(in the rows, 128 means zero)
A single turn carries every row of the set below to another of its rows. Some are shown first; where does it send the rows asked next?
dev: [146 107 138 166 145 135 109 143 110 126 105 151 134 166 148 161 123  94
 119  85 144 114]
libo: [125 108 138 142 131 126 108 130 153 153 144 155 138 149 137 111 175  94
 183 107 146 145]
bobam: [169 123 139 137 135  97 137 119 100 141 136 155 131 143 127 140 141  98
 127  84 142  87]
mizog: [106 125 119 153 137 135 110 118 141 176 138 124 150 161 147 105 157 104
 173 111 149 133]
Nogol: [114 116 127 148 123 137 124 120 155 170 151 125 127 149 139  97 145 134
 170  92 144 154]
Lakud: [140 122 154 160 152 129 127 144  87 134 122 142 130 183 125 116 109 113
 129  99 155  96]
tofiz: [119 124 122 149 124 141 116 125 142 168 158 124 145 153 141 113 152 108
 171 101 144 156]
panu: [175 133 137 142 156 129 108 113 102 141 114 129 120 147 168 126 107 111
 117 120 132  98]
dud: [144 138 132 144 138 143 121 142 137 143 149 136 140 158 148  99 150 107
 181 134 129 160]
zet: [144 111 157 146 126 123 120 109 133 121  92 163 127 142 151 104 117 137
 140 101 141  80]
fuzi: [138 150 137 147 142 126 125 136 132 154 143 144 142 157 141 123 158 121
 176 123 149 172]
tez: [179 113 149 134 132 116 120 123 123 125 121 166 119 139 121 143 141 106
 111  88 144 111]
diraf: [127 137 141 151 140 121 135 131  96 129 106 139 137 162 111 104 118 126
 133  96 144  84]
Pivur: [177 146 124 143 143 118 117 125 109 129 119 149 135 126 172 114 117 119
 129 105 139  85]
Leb: [173 151 120 139 147 130 115 105 110 123 103 147 143 134 153 118 129 112
 133 116 129  89]
vefa: [149  95 172 151 139 125 111 115 117 137 113 150 121 165 163 114  99 128
 130 110 145  86]
turub: [125 116 127 158 135 126 109 128 116 127  87 150 161 154 134 149 133  95
 127  86 139  95]
zef: [139 141 112 138 151 136 120 136 140 144 139 149 122 143 142 102 170 107
 181 117 142 154]
suf: [180 109 152 137 152 107 110 141 115 132 121 144 106 146 134 136 134 108
 107  93 130 115]
tefes: [141 100 136 155 133 114 136 110 119 145 105 154 148 160 140 160 121 107
 131  72 144  95]
Vaz: [134 125 155 137 137 129 137 123  96 139 118 145 138 168 106 113 110 122
 123 100 162  93]
Sovi: [165 135 122 137 135 120 131 107 100 123 119 158 131 125 168 145 119  96
 140 106 141  86]
vavi: [147 134 129 166 133 130 116 124 157 156 131 153 127 150 167 127 157 141
 167 104 140 167]
nep: [126 126 148 146 147 112 139 144  96 136 110 137 153 163 121 118 103 120
 133  94 148  94]
nusil: [129 107 155 141 115 128 109 137 154 155 153 129 139 148 148 103 157  98
 168 122 127 150]
Firo: [170 116 147 128 140  98 112 128 116 121 109 155 135 139 111 131 153 102
 119  95 131 102]
Naz: [140 106 157 139 121 133 120  99 126 134 102 151 128 140 157 121  97 131
 126 105 153  86]
kod: [107 143 135 158 119 128 113 123 134 173 148 119 137 144 169 116 147 123
 161 115 149 143]
Fef: [149 111 134 154 148 116 119 136 118 134  99 154 173 159 136 152 123  99
 127  80 142 110]
rulom: [190 119 140 139 144  98 117 135 119 129 123 162 142 138 132 131 143 110
 119  82 132 103]
bute: [135 131 132 147 152 118 156 117  94 142 104 141 136 164 130 132 103 127
 140  90 146  95]
luda: [110 119 165 142 123 116 114 136 139 160 148 137 142 151 151 122 154 120
 170 122 154 157]
Nup: [133 142 133 159 124 118 119 130 144 178 152 134 110 142 152 103 158 149
 156 100 140 148]
disa: [137 116 129 136 124 136 112 125 153 151 161 138 138 141 147 116 162 102
 176 105 143 165]
dumif: [145 130 124 133 133 141 126 122 147 150 153 139 126 139 148 103 152 124
 180 114 141 166]
loko: [139 118 130 160 127 150 119 135 163 141 127 146 130 155 159 106 145 128
 177 113 124 160]
Rab: [140 122 130 156 138 143 120 120 108 127 104 158 155 161 133 159 122  93
 123  89 156 111]
regat: [148 108 157 133 134 107 150 115 116 123 107 163 113 136 150 122 106 132
 148 100 146  89]
seg: [134 125 126 158 127 137 126 143 153 163 146 121 114 157 136  89 152 136
 156 101 119 151]
gaz: [136 109 158 144 128 116 127 127 121 128 106 149 135 136 166 107  97 136
 139  99 146  78]
laduv: [132 124 114 147 139 137 117 117 164 153 116 146 115 135 164 104 155 131
 175 112 131 149]
Reko: [116 127 118 159 120 147 107 131 148 168 145 110 142 150 159 108 147 105
 154 108 120 142]
muz: [129 125 121 149 128 146 124 117 156 160 140 133 124 143 156 102 138 137
 180 105 138 161]
Mita: [176 149 121 131 141 137 122 108 101 130 115 143 117 130 146 123 115 116
 115 111 144  98]
vev: [117 118 127 141 138 122 122 120 150 178 131 128 117 150 138  83 155 136
 169 107 136 135]

diraf moves to turub
dev moves to suf
And these:
Nogol moves to tofiz
Vaz moves to Rab
Nup moves to kod
bobam moves to Sovi
dud moves to loko
gaz moves to nep
libo moves to zef

A single turn carries every row of the set below to another of its rows. Some are shown first; where does it send the rows asked next?
Nubim: [152 104 114 124 119 135 131 133  96 138 128 110 143]
sud: [122 144 149 118 111  93 107 122 152 137 128 119 147]
Mik: [101 113 156 119 136 163 117 107 123 127 124 129 129]
Fiduk: [107 125  88 122 149 135 113 138 132 108 145 134 138]
sab: [146 162 144 128 136 113 120 124 126 114 106 105 126]
Zolu: [110 123  91 119 139 128 102 151 128 113 146 128 126]
miru: [149 103 138 107 125 133 142 122 121 145 169 124 139]
Todap: [124 129 149 105 144 148 124 113 124 126 151 143  94]
mufa: [125 141 141 145 153 130 154 132 148 156 106 129 140]
buk: [124 104 131 149 147 130 158 112 149 142 131 135 141]
Getig: [116 116 161 118 124 124 107 111 129 120 152 120 101]
kodaf: [137 129 137 130 133 136 108 118 114 101 101 103 134]
vura: [160 123 111 111 135 129 156 130 117 150 149 142 131]
lafe: [114 126  94 119 147 132 107 166 142 125 144 128 138]
deso: [120 153 139 104 112 100 108 131 139 154 137 143 119]
Tibak: [157 128 140 142 146 114 132 139 148 115 113 101 139]
Negu: [105 118 143 135 134 142 130 137 147 159 106 130 158]
Duge: [120 121 137 111 100 116 104 146 120 163 125 118 147]
zud: [119 150 151 108 107 105 111 131 123 161 137 125 121]
bati: [126 137 129 142 159 130 151 131 159 146 110 146 128]
geda: [101 136 100 113 148 137 106 141 144 109 142 135 148]
zali: [155 119 121 124 134 130 161 125 104 152 141 125 132]
tefam: [105 127 103 107 148 143 108 155 143 124 153 134 144]
dag: [158 159 132 120 143 112 119 134 137 109 110 117 123]
vufo: [118 130 159 110 140 151 133 105 113 136 149 133 107]

deso moves to bati
Tibak moves to miru
Duge moves to Negu
And these:
vufo moves to sab
tefam moves to geda

A single turn carries every row of the set below to another of its rows. Some are shown first; where does it send the rows asked next?
fal: [120 139 144  87 151 116 132  91 116 162 153 116 120  90  63 116 156 126
 141 119 121 141 109 152 142 129 139  95 115 105 136 112 128  67 135 165
 125 121 140 126 128 146 156 133 141 120 112 183 123 120]
solu: [110 127 156 133 137 100 132 104  90 174 155  91 135  96 118 107 158 119
 121 131 169 128 121 160 115 160 189 115 114  86 122 117 115  81 109 161
 103 142 138 125 135 104 157 125 188 129  97 137 119  88]
Vep: [115 109  83 173 129 107 144 114  87 157 166  98 132 112  82 114 153 106
 171  90 155  98 134 160 158 148 125 132 136 116 104  97 103 114 143 127
 132 145 132 143 110 153 169 157 117 135 122 131 139 166]
Rire: [119 124 159 137 152 109 135 106  81 180 152  93 145  85 115 117 174 126
 131 139 171 120 117 157 131 151 168 117 117 100 118 109 114  80  97 157
 103 132 130 110 120  88 162 136 179 126  96 137 113  89]
Fepav: [ 93 140 135 137 129 100 147 111 132 139 160 103 154  98 117 111 174 137
 172  90 162 103 109 143 157 155 176 126 151 108 127  97 117 105 127 150
 107 116 143 108 107 124 174 149 141 159 104 130 137 131]
nipo: [108 110  71 164 116 103 138 117  85 144 165 106 134 124  88 125 145  98
 167 102 147 115 137 163 149 153 129 119 125 107 127 101 114 114 136 122
 117 135 133 138 118 166 174 159 116 148 130 142 137 157]
fopa: [107 115  82 158 118 103 131 120  95 142 176  98 133 129  86 112 150  95
 162  97 136 121 144 175 144 159 159 122 136 115 121 102 105 114 154 131
 117 152 130 145 122 155 163 143 109 143 121 139 133 157]
mabos: [102 116 125 135 110 103 137 116 142 121 167 122 144  79 125 103 167 123
 174  89 155 105 105 142 155 149 171 125 150 107 112 109 119  90 129 158
 101 127 144 120 115 132 169 149 146 145 120 130 134 128]
buz: [123 138 141  85 163 113 118  89  98 163 152 117 119  97  57 115 140 123
 129 120 130 147 121 161 138 138 132  96 118 105 133 129 121  75 128 163
 130 129 154 129 129 153 154 129 144 107 116 183 123 120]
vamu: [108 109 151 123 177  96 125 106 113 198 146 103 156  88 113 120 114 133
 105 127 173 123 133 170 118 153 118 122 134  78  91 133  67  78 124 112
 114 139 115 118 124 124 139 119 153 122  98 150 118 126]
buvev: [ 98 111  86 159 135 105 139 123  96 148 171  95 139 126  84 127 153 100
 153  96 155 114 142 168 154 156 142 127 142 106 115  94 100 111 146 120
 125 145 137 131 108 149 178 160  96 157 116 141 128 163]
kag: [117 131 106 118 125  99 115  99  78 173 145 139 146  90 109 109 135  99
 128 129 170 117 166 175 183 149 119 122 145  89  78 132  88  91 122 107
 120 165 111 143 136 147 151 157 129 111 115 170 143 154]
vupi: [112 120 162 144 150 101 136 111  91 171 155  88 154  85 116 130 165 125
 112 126 181 125 109 152 126 165 175 122 118  84 126 114 112  87 103 149
 112 126 143 112 119 107 164 131 175 140  87 137 115  86]
Tolud: [123 135 102 116 143  94 104 103  81 179 148 128 142  96  99 104 128  98
 136 127 163 130 177 186 169 150 126 115 144  96 101 109  93 108 135 109
 105 176 109 135 140 151 149 154 126 109 105 153 128 162]
Muku: [119 125 105 144 141  94 112  88  67 192 152 129 149 100  94 119 138 104
 127 133 163 110 160 183 178 154  98 121 152  97  88 117  86 117 120 105
 117 145 109 139 130 153 152 145 133 105 115 155 137 148]
Sib: [124 105 142 119 164  93 116 103 119 186 149 105 154  89 104 105 120 129
 112 129 155 130 130 182 113 152 131 118 125  76  87 137  73  77 129 116
 105 161 104 121 139 127 126 115 158 107 105 152 116 126]
Viga: [116 116 153 137 120 113 130 114  91 163 163 107 140  75 129 119 157 108
 119 143 175 125 112 141 135 152 175 120 115  96 124 126 114  78 113 150
 103 124 141 128 130 113 167 133 186 124 101 136 118  83]
timol: [ 94 124 133 147 135 109 146 106 133 140 160 109 144  99 114 105 185 141
 187  92 144 106 112 154 151 152 167 135 151 117 122 101 110  93 118 161
  99 118 136 107  99 113 159 141 141 143 118 127 131 128]
Fasuz: [129 137 123 101 155 127 135  82 107 159 157 109 115  90  58 111 152 115
 155 113 134 140 144 159 149 134 133  96 123 106 135 115 127  69 136 164
 122 124 146 127 132 166 160 142 125 110 120 181 135 145]
guti: [120  98 131 123 161  90 122 105 104 190 137 112 152  92 105 121 111 134
 114 126 168 123 118 169 107 150 102 115 114  70  96 140  82  77 113 117
 111 143 109 122 131 135 137 125 170 115 116 155 119 121]
Zalem: [118 136 100 126 157  96 101 105  83 188 143 138 160  89 101 117 140 108
 138 126 153 119 163 186 180 150 110 124 149 113  99 112  95 108 116 108
 118 161 113 131 125 137 145 150 118 105 102 157 132 164]
Muror: [ 99 126 127 143 118  98 151 112 121 127 151 117 137  96 115 109 165 139
 185  83 155 106 101 139 148 148 154 119 131  97 131 102 124  98 121 157
 103 120 132 115 109 139 167 150 156 162 120 127 143 125]
Pora: [110 106  70 156 110 111 136 122  91 143 175  98 135 115  93 112 144  86
 154 101 157 109 134 161 146 150 149 126 131 114 102 113 107  99 144 128
 131 155 147 148 124 148 176 162 113 138 130 148 135 159]
dovi: [100 137 139 137 118 104 146 113 134 132 157 115 135  92 114  96 176 136
 178  87 144 112 111 149 158 150 188 128 136 102 130  99 116  96 131 155
 100 147 132 117 114 127 159 144 153 149 107 124 137 126]
lum: [ 94 123 128 153 121  90 142 102 120 148 161 114 140  91 116 111 179 125
 179  83 157  99 107 146 156 148 157 127 156 108 105  85 129 104 117 171
 109 114 140 125 113 123 169 151 152 150 113 124 136 128]
lofiz: [118 126  93 120 143  88 106  97  79 178 137 137 148  96 101 117 124 107
 140 123 169 125 164 179 165 152  94 113 142  84 104 118  97 107 116 105
 105 151 111 132 134 163 153 158 134 116 120 160 135 158]
nudu: [106 124 149 137 131  95 138 102  86 174 141 107 140  91 120 122 158 125
 126 128 172 120 105 148 120 156 157 113 106  77 128 119 124  81  92 155
 104 120 133 121 128 116 163 135 195 139 105 143 126  83]
reta: [117  99 154 124 169  87 115 104  96 192 146 114 144  84 106 113 116 135
 119 128 175 121 119 166 127 148  99 124 139  91  82 131  74  94 123 124
 112 139 115 125 120 124 137 123 176 104 111 136 112 117]
feze: [ 99 111  81 167 140 113 130 121  83 157 170 102 131 125  84 119 157  96
 165 101 142 117 147 174 150 154 141 134 141 129 124  98 106 111 135 133
 125 146 149 143 103 138 173 152 107 137 121 131 128 159]
nus: [116 132 104 122 149  95 109 101  77 186 143 114 164  98  98 124 136 108
 128 126 180 129 173 182 174 158 115 129 152  93 100 119  88 109 123 102
 117 150 114 133 128 147 150 155 118 117 100 167 129 164]
rizug: [124 131 128 101 163 120 125  78 111 163 157 121 117  97  52 113 146 118
 134 119 124 139 134 170 143 141 124  97 124  96 128 129 113  69 129 151
 126 130 150 125 128 168 153 129 128 104 123 185 137 133]
mit: [121  92 149 122 149 101 126 113 101 168 154 112 145  89 116 112 110 129
 112 130 169 125 123 164 119 151 120 124 125  85  80 157  66  69 135 120
 118 144 112 135 127 130 131 114 161 110 111 153 123 118]
lir: [124 128 129 101 149 116 134  88 109 149 163 107 115  96  62 119 160 114
 153 111 126 145 127 158 135 136 141  94 124 104 130 106 134  68 138 177
 122 113 142 130 129 156 156 136 125 126 116 183 128 130]
Vali: [111 109 150 153 133 102 135 107 102 190 156  94 148  80 112 123 168 121
 125 131 168 116  90 144 129 150 156 126 118  94 117 107 116  91 107 148
 108 119 137 125 122 105 162 136 191 121 101 131 108  87]
tuv: [121 103 142 125 182  93 118 109  97 194 153 105 155  96 107 116 122 131
 114 132 154 118 125 180 107 150 111 113 131 100  80 130  74  77 121 126
 118 145 109 121 126 108 133 113 148 114 103 150 113 126]

fal moves to buz
Fepav moves to vupi
Muku moves to Vep
And these:
feze moves to timol
Muror moves to nudu
mit moves to kag
fopa moves to dovi

A single turn carries every row of the set below to another of its rows. Some are shown first; where does it send the rows asked next?
rimu: [ 97 111 102 158 121 117 113  96 120 136 104 136 154 146 114 147 143 127
 147 148 152 111 109  97 123 148 163 129 159 119 115 141 118 140 147 124
 140 101 112 116 152]
lites: [129 124 134 181 101 114 122  87 120 167 147 122 118 153 150 139 107 150
 132 119  95 156  97  80 121 172 173 150 141 139  96 150 132 131 148  87
 170 113 173 144 156]
zedi: [146 122 139 166 131  82 133  76  87 129 114 122 133 154  97 152 153 178
 130 138 142 125 110 103 130 168 186 119 150 129  99 147 118 125 121  93
 141 131 159 181 145]
gatav: [116 120  83 169 138 134 149  88 129 144 116 110 126 161 123 148 123 104
 108 138 120 115 117  83 124 152 141  96 165 163 103 118 129 131 159 109
 139 115 113 125 157]
dinu: [131 141 129 196 120  84 177 103  82 143 130 133 141 143 129 157 129 176
 128 107 128 132 100  98 118 140 140 126 158 132 100 104 131 143 139  96
 165 146 153 154 165]
Tob: [159 125 132 137 119  84 136 135 127 145 124 126 158 176 150 159 124 121
 128 133 158 130 127 107 150 173 149 130 161 155 102 117 117 114 131  91
 142 141 173 174 163]
nud: [144 121 140 180 101 110 160 126 101 142 121 145 129 134 110 162 136 152
 122 140 143  86 115  94 144 168 180 132 132 153 110 125 120 123 177  86
 151 128 175 144 166]
kelor: [149 137  90 147 121  86 150 129  94 134 120 121 131 162 131 154 137 143
 117 141  97 127 121 129 146 174 129 156 139 127 106 125 118 125 171 121
 160 153 151 169 133]
Rovo: [126 115 139 158 135 113 143  98 159 131 141 108 130 190 128 141 130 142
 136 109 128 143 118 109 138 149 147 106 149 106  78 121 105  97 141 126
 134 153 113 113 170]
gobe: [152 122 143 173  86 111 147 114 121 110 133 128 135 167 107 123 153 171
  88 127 123 133 122 131 136 190 132 131 138 167  90 114 119 141 143  77
 153 121 140 150 162]
nav: [ 81 122 141 135 105 138 146 122 144 147 141  96 131 161 139 151 137 114
 109 118 103 115 119 124 116 160 151 129 155 148 104 118 149 125 137 105
 159 117  97 137 148]
nelit: [110 137 166 147 120  83 153 112 126 133 157 107 146 131 111 150 135 181
 128 126 131 147 112 100 131 146 135 127 149 120 123 122 122 111 105  85
 163 118 172 158 133]
Bup: [102 108  86 167 145 115 159 122 109 161 134 116 133 157 110 140 118 111
  98 130 122 124 127  95  97 141 132 118 167 156  93 137 117 146 151 127
 139 110 127 132 153]
fede: [126 121 133 146 129  67 103  85 117 156 149 111 105 177 133 137 148 139
 144 134 124 111 137 127 113 153 152 134 160 125  76 135 111 114 135 113
 128 140 112 118 143]
soga: [143 125 158 149 114 107 135 124 111 154 151 107 124 140  96 163 148 151
 132 143 134 125 154 118 109 159 160 125 128 150  93 129 100 110 156  79
 136 127 176 181 126]
baz: [151 121 138 177 128  85 145  95 115 127 126 114 110 140  90 149 129 170
 115 100 100 109 120 127 136 145 159 137 145 136 116 113  95 111 144  78
 152 134 183 124 136]
kav: [149 123 113 149 105 118 151 127 129 145 149 131 168 146 127 150 150 153
 150  92 133 135 147 107 159 130 152 122 161 134 100 108 127  98 144 115
 171 123 161 151 122]
Kov: [ 95 132 158 124 107 120 142 105 140 155 155 112 142 159  94 130 144 127
 113 117 114 110 137 121 108 140 138 148 153 136  99 130 138 130 139 118
 155 105 103 132 138]
vob: [117  99 139 123 139 102 124 112 114 159 122 138 135 159 110 145 117 154
 129 118 126 142 118  86 147 163 152 123 124 130 134 130 134 158 169  89
 134 153 151 168 116]
verun: [145 115 144 171 130  93 120  87 152 162 108 130 168 136 137 145 138 140
 119 125 125 134 137 128 136 134 170 124 134 157 123 134 159 122 147  95
 136 126 174 137 156]
dos: [139 131 100 181 113 102 122 102 109 130 137 130 117 143 114 160 118 142
 125  98 144 158 155 108 121 176 152 122 152 135  90 127 123 126 111  65
 140  94 147 154 125]
maki: [111 116  92 173 140 124 125  91 129 122 122 114 135 162 130 152 140 126
 129 139 147 131  86  94 135 162 138 101 163 113 102 129 121 138 153 111
 141  97 108 113 152]
Sume: [125 107 120 163 134 129 139  97 144 127 137 119 115 196 127 142 154 149
 131 124 145 138  95 112 137 146 164  99 161 114  96 130 114 113 180 113
 122 115 124 111 149]
tesuv: [106 121 120 174 114 104 158 128 111 146 126 104 139 136 113 164  94 143
 132 137 113 130 143 108 118 144 157 146 127 147 117  97 103 125 135  99
 179 147 186 149 150]
Taf: [125 129 126 164 111  93 134 131  90 128 146 118 153 153 102 157 136 154
 134 140 153 109 124 101 116 154 155 124 132 149 117 134 146 139 134 113
 199 103 157 179 138]
mela: [114 123 143 137 139  99 157 104 128 147 132 132 144 177 112 133 133 154
 124 125 133 135 115  80 142 146 138 119 159 108  83 142 105 121 134 136
 124 151 120 112 180]
dogon: [126 110 140 131 139  77 127 105 145 135 157  92 111 190 138 145 130 124
 130 133 118 136 131 123 123 171 159 112 148 118  84 136 127 100 131 123
 145 139 106 127 145]
Tozi: [111 106 132 179 107 105  93 113 121 148 123 116 125 146 138 109 153 163
 137 105 120 125 128 110 138 162 128 114 121 155 108 115 108 141 163  98
 172 159 160 150 140]
kurit: [126 111 113 171 125 118 136 118 123 131 156 138 133 193 128 126 144 154
 132 114 142 104  88 113 116 140 162 112 174 150  95 134 103 126 170 108
 130 124 138  94 152]
tadub: [ 74 113 124 146 134 109 140 118 137 144 151  98 113 173 120 132 120 144
  95 125 109 116 118 134 133 168 167 156 151 131  99 156 102 108 119 113
 137 134 144 113 148]
Rap: [149  85 131 173 135 120 132 106 110 176 150 111 159 142 112 160 142 171
 101 100 112 153 126 113 148 147 164 132 134 140  86 155 137 148 143 107
 169 106 145 153 148]
tifer: [ 90 118 124 139 128 111 135 129 149 145 149  96  99 163 129 154 130 117
 109 121  98 113 137 134 141 176 164 133 137 129 103 148 123  95 142 111
 146 133 108 128 146]
Balo: [131 100 144 145 114 114 148  96 103 139 128  93 137 155 152 119 131 170
  87 120 162 141 127  85 117 176 145 127 126 151 117 142 127 125 144 117
 176 148 170 130 139]
Roder: [118 118 120 162  88 114 134 100 117 133 113 135 125 184 134 152 127 184
 120 127 132 113 122 109 160 169 149 162 147 141 138 119 132 125 126  96
 162 130 126 174 129]
nek: [150 164 133 157 113 104 126  79 110 151 145 127 126 141 116 141 131 138
 109 106 148 148 151 100 124 171 153 140 112 136 117 157 122 136 173  87
 174 138 138 132 156]
Bune: [141 128 119 163  96 102 186  78 117 130 123 132 125 126 123 131 127 170
 106 147 112 160 156  84 132 172 147 124 143 141  98 117 138 110 134  98
 138 126 146 135 132]
Vobo: [ 96 114 125 156 106 122 139 107 143 168 163 119 150 138 129 129 131 115
 129 165 127 109 127 100 116 173 171 126 160 177  88 129 107 119 139  89
 129 125 119 128 151]
vuza: [102 123 111 146 117 147 149 104 133 147 144 101 153 153 126 141 150 111
 111 153 120 118 122 105 124 174 171 101 157 175  89 127 131 132 152  99
 147 126  96 143 152]
kolub: [144 130 117 168 152 104 125 121 121 137 149 123 175 137 137 140 114 148
 121 106 116 129  93 112 109 171 132 125 131 145 105 143 145 119 147  95
 132 153 169 147 112]
nukip: [129 103 116 142 105 115 143 128 124 118 117 126 134 146 109 144 134 134
 127 118 111 167 117 121 143 165 184 130 153 121  93 122 119 129 148  98
 152  89 200 140 138]

Tozi moves to Balo
dinu moves to zedi
Vobo moves to Bup
And these:
kelor moves to Roder
Rovo moves to dogon

